R: [106 164 106 165  88 135 141  79 130]
X: [141 105 106 135 165  89  79 164 136]
Y: [ 79 135 164  89 106 141 106 130 165]
W: [ 79 135 164  89 106 141 106 136 165]
order: [141 106 130 165  79 135 164  89 106]  Y
order: [165 130 106 141 106  89 164 135  79]  Y
order: [165  79 135 164  89 106 141 106 136]  W
order: [136 164  79  89 165 135 106 105 141]  X
order: [165 136 106 141 106  89 164 135  79]  W

J: [114 127 115 146 138 150 138 165 104 111 116 118 149 131 129 152 144 130
 141 140 124 117  85 135 118 144 110 128 128 120 153 130 140 115 122 146
 109 135 106 144 144 127]
V: [129 127 116 120 104 106 135 153 140 115 152 150 144 146  85 118 146 111
 114 138 165 149 109 140 115 144 130 130 127 118 141 110 128 144 128 117
 138 144 135 124 122 131]
E: [133 125 124 134 128 122 131 122 130 133 116 128 131 127 134 128 138 131
 132 125 129 130 125 132 124 126 135 128 124 134 126 131 128 125 133 123
 129 130 124 135 131 123]
F: [135 134 132 133 122 130 124 132 125 127 130 124 131 134 126 135 124 128
 128 129 123 131 131 122 128 129 131 130 123 133 126 137 125 131 133 128
 128 116 124 134 125 125]
T: [141 120 130 135 115 127 144 106 122 135 118 138 117 150 138 104 128 124
 144 152 149 144 144 146 118 116 131 109 146 110 165 129 114 140 114 153
 130  85 127 128 111 140]
order: [125 125 134 124 116 128 128 133 131 125 137 126 133 123 130 131 129 128
 122 131 131 123 129 128 128 124 135 126 134 131 124 130 127 125 132 124
 130 122 133 132 134 135]  F
order: [140 141 120 130 135 115 127 144 106 122 135 118 138 117 150 138 104 128
 124 144 152 149 144 144 146 118 116 131 109 146 110 165 129 114 140 114
 153 130  85 127 128 111]  T
order: [ 85 104 106 109 110 111 114 114 115 116 117 118 118 120 122 124 127 127
 128 128 129 130 130 131 135 135 138 138 140 140 141 144 144 144 144 146
 146 149 150 152 153 165]  T
order: [123 131 135 124 130 129 123 133 125 128 131 126 134 124 128 135 126 124
 132 125 130 129 125 132 131 138 128 134 127 131 128 116 133 130 122 131
 122 128 134 124 125 133]  E
order: [140 111 128 127  85 130 153 114 140 114 129 165 110 146 109 131 116 118
 146 144 144 149 152 144 124 128 104 138 150 117 138 118 135 122 106 144
 127 115 135 130 120 141]  T

B: [ 69 122 104  57  66]
Q: [122  57 104  69  67]
A: [116 156 166 154 155]
order: [104  69  67 122  57]  Q
order: [155 154 166 156 116]  A

N: [ 96 118  94  89 104  94 113  96  87 112 146  71  61 105 151 115 118 109
 131 148 128 127  89 111 109 138 156 115]
L: [111 102 113 120 107 110  94 124 124  88  86 134 141 103  60  93 111 106
  78  87  78  85 117 108 107  74  81 100]
Z: [139 133 142 141 141 144 142 139 138 145 133 137 141 139 143 143 135 135
 143 133 141 140 137 140 138 139 130 142]
U: [155 165 141 162 147 126 140 160 162  94 146 158 154 153 127 156 137 172
 152 142 118 161 145 174 163 146 135 166]
C: [131 115 147 131 136 159 134 131 134 175 118 144 152 131 124 123 140 113
 118 121 147 112 147 111 123 117 123 112]
S: [100 108  78  81  77  88 110  86 111 111 107 117 113  93 120  60 107 102
  94 134 124 103  74 124 106  85 141  87]
M: [125 143 121 123 129 112 124 131 131 102 146 112 103 136 137 137 127 149
 144 142 125 148 123 147 136 147 144 141]
G: [126 133 116 130 125 101 114 132 135  72 113 119 116 128 109 126 107 147
 125 110  98 136 120 149 124 127 102 141]
H: [125 135 132 109 130 101 125 116 128 147 124  72 113 116 127 119 126 107
 136 110 125 114 120 149 102 133 141  98]
order: [100  74 102  87 108 120  78  94 124 107  81 103 110  78  93 106  85 111
 124  86 134 113 107 141  88 117  60 111]  L
order: [ 86 134 107 117 102  85  87  78  60 110 111 124 120 100  81  93  88 124
  94 141  74  78 111 113 103 106 107 108]  L
order: [ 98 149 113 109 135  72 116 128 132 114 133 125 125 126 116 141 101 119
 124 136 110 147 120 102 107 127 126 130]  G

Vusi: [175 143 159 134 110 120]
rikag: [153  98  72 149 117 133]
nuzu: [124 138  77 114 145 136]
Deve: [179 134 171 120 121  89]
vedel: [201 124  67 128 133 105]
Gagen: [114  77 138 135 124 145]
order: [145 136 124 138  77 114]  nuzu
order: [124 145 114  77 138 135]  Gagen
order: [110 159 120 175 134 143]  Vusi
order: [ 72  98 117 133 149 153]  rikag

rudam: [118 124 126 120 127]
gufur: [129 127 127 136 139]
pul: [137 126 127 133 126]
Sav: [130 132 120 122 129]
rumu: [126 126 133 137 128]
fubuz: [129 129 122 132 120]
order: [120 129 129 122 132]  fubuz
order: [126 137 126 127 133]  pul

Mone: [126 138 132 123 142 125 123 146 125 127 126 131 137 125 125 148 126 129
 108 127 126 119 123 117 132 125 126 117 124 126 131 126 129 131 131 115
 126 132 124 133 126 126]
dosir: [150 121 126 129 128 131 124 127 132 126 127 120 120 120 127 108 121 126
 126 120 118 126 131 124 133 127 137 129 115 144 146 139 114 121 120 128
 141 122 122 139  96 122]
dilu: [125 122 129 120 124 128 128 132 126 126 122 121 120  96 126 114 108 146
 121 150 141 118 139 127 120 139 121 115 131 127 120 122 127 127 120 144
 137 131 133 126 129 124]
renum: [132 133 126 125 123 126 137 117 131 126 125 108 131 142 131 126 119 126
 123 127 126 132 115 124 126 125 148 126 129 123 131 129 146 138 125 132
 127 125 125 124 117 126]
ved: [120 127 144 126 120 131 124 126 118  61 126 150 131 131 129 108 128 115
 129 121 131 126 127 125 133 132 136 124 131 131 126 121 128 141 120 115
 131 137 152 127 127 120]
order: [108 115 117 117 119 123 123 123 124 124 125 125 125 125 125 125 126 126
 126 126 126 126 126 126 126 127 127 129 129 131 131 131 131 132 132 132
 133 137 138 142 146 148]  renum
order: [137 131 133 126 129 124 125 122 129 120 124 128 128 132 126 126 122 121
 120  96 126 114 108 146 121 150 141 118 139 127 120 139 121 115 131 127
 120 122 127 127 120 144]  dilu
order: [123 131 123 125 129 126 126 137 115 131 126 126 129 132 126 126 123 125
 117 148 124 124 127 119 125 126 108 125 132 131 142 126 146 126 117 132
 125 127 131 125 138 133]  renum
order: [142 131 126 119 126 123 127 126 132 115 124 126 125 148 126 129 123 131
 129 146 138 125 132 127 125 125 124 117 126 132 133 126 125 123 126 137
 117 131 126 125 108 131]  renum
order: [132 126 133 138 123 125 115 124 108 125 126 117 126 119 127 131 126 126
 127 123 125 131 126 124 126 148 132 129 129 126 132 142 146 125 126 131
 126 125 131 123 137 117]  Mone
order: [124 129 126 133 131 137 144 120 127 127 122 120 127 131 115 121 139 120
 127 139 118 141 150 121 146 108 114 126  96 120 121 122 126 126 132 128
 128 124 120 129 122 125]  dilu
order: [127 133 121 114 139 139 121 144 108 127  96 137 131 126 122 120 126 122
 124 129 115 126 150 120 127 118 121 120 132 129 122 128 141 124 131 126
 120 128 127 146 120 126]  dosir

vebu: [127 131 117 146 105 177 130 121 129 119 134 118 172 193 125 118 126 124
 124 107 122 122 119 121 125 117 105 133 119 128 128 126]
riba: [131 125 162 119 155  96 127 160 129 161 126 161  99  79 126 155 131 130
 147 153 159 159 161 159 147 138 155 123 162 127 128 124]
zim: [147  79 125 153 129 155 159 162 127 131 147  99 161 155 160 161 159 161
 130 119 127 124 123 131 162 138 156 126 126  96 128 159]
guzef: [131 125 162 119 155  96 127 160 129 161 126 161  99  79 126 155 131 130
 147 153 159 159 161 159 147 138 155 123 162 127 128 128]
rovu: [147  96 126 127 129 138 130 125 160  79 131 131 161 123 159 153 161 119
 156 126 128 159 162 127 161 147 159 161 155 124  99 155]
order: [ 79  96  99 119 123 124 125 126 126 127 127 128 129 130 131 131 138 147
 147 153 155 155 155 159 159 159 160 161 161 161 162 162]  riba
order: [ 79  96  99 119 123 124 125 126 126 127 127 128 129 130 131 131 138 147
 147 153 155 155 156 159 159 159 160 161 161 161 162 162]  zim

kavis: [120 116  87 174 150 140 112 133 135 139 122 133 153 160 133 126 156]
levon: [154 161 134 135 139 128 122  83 113 128  94 159 122 165 155 169 115]
mizi: [154 161  84 135 139 128 122  83 113 128  94 159 122 165 155 169 115]
ras: [126  91 111 131 147 116 113  94 133 130  93 204 117  86 123 125 154]
les: [150  87 126 133 153 122 120 174 133 139 140 116 133 135 156 112 161]
vod: [150  87 126 140 153 122 120 174 133 139 140 116 142 135 156 112 161]
order: [156 174 122 133 135 133 150 139 140 112 161  87 116 133 153 120 126]  les
order: [156 120 116  87 174 150 140 112 133 135 139 122 133 153 160 133 126]  kavis

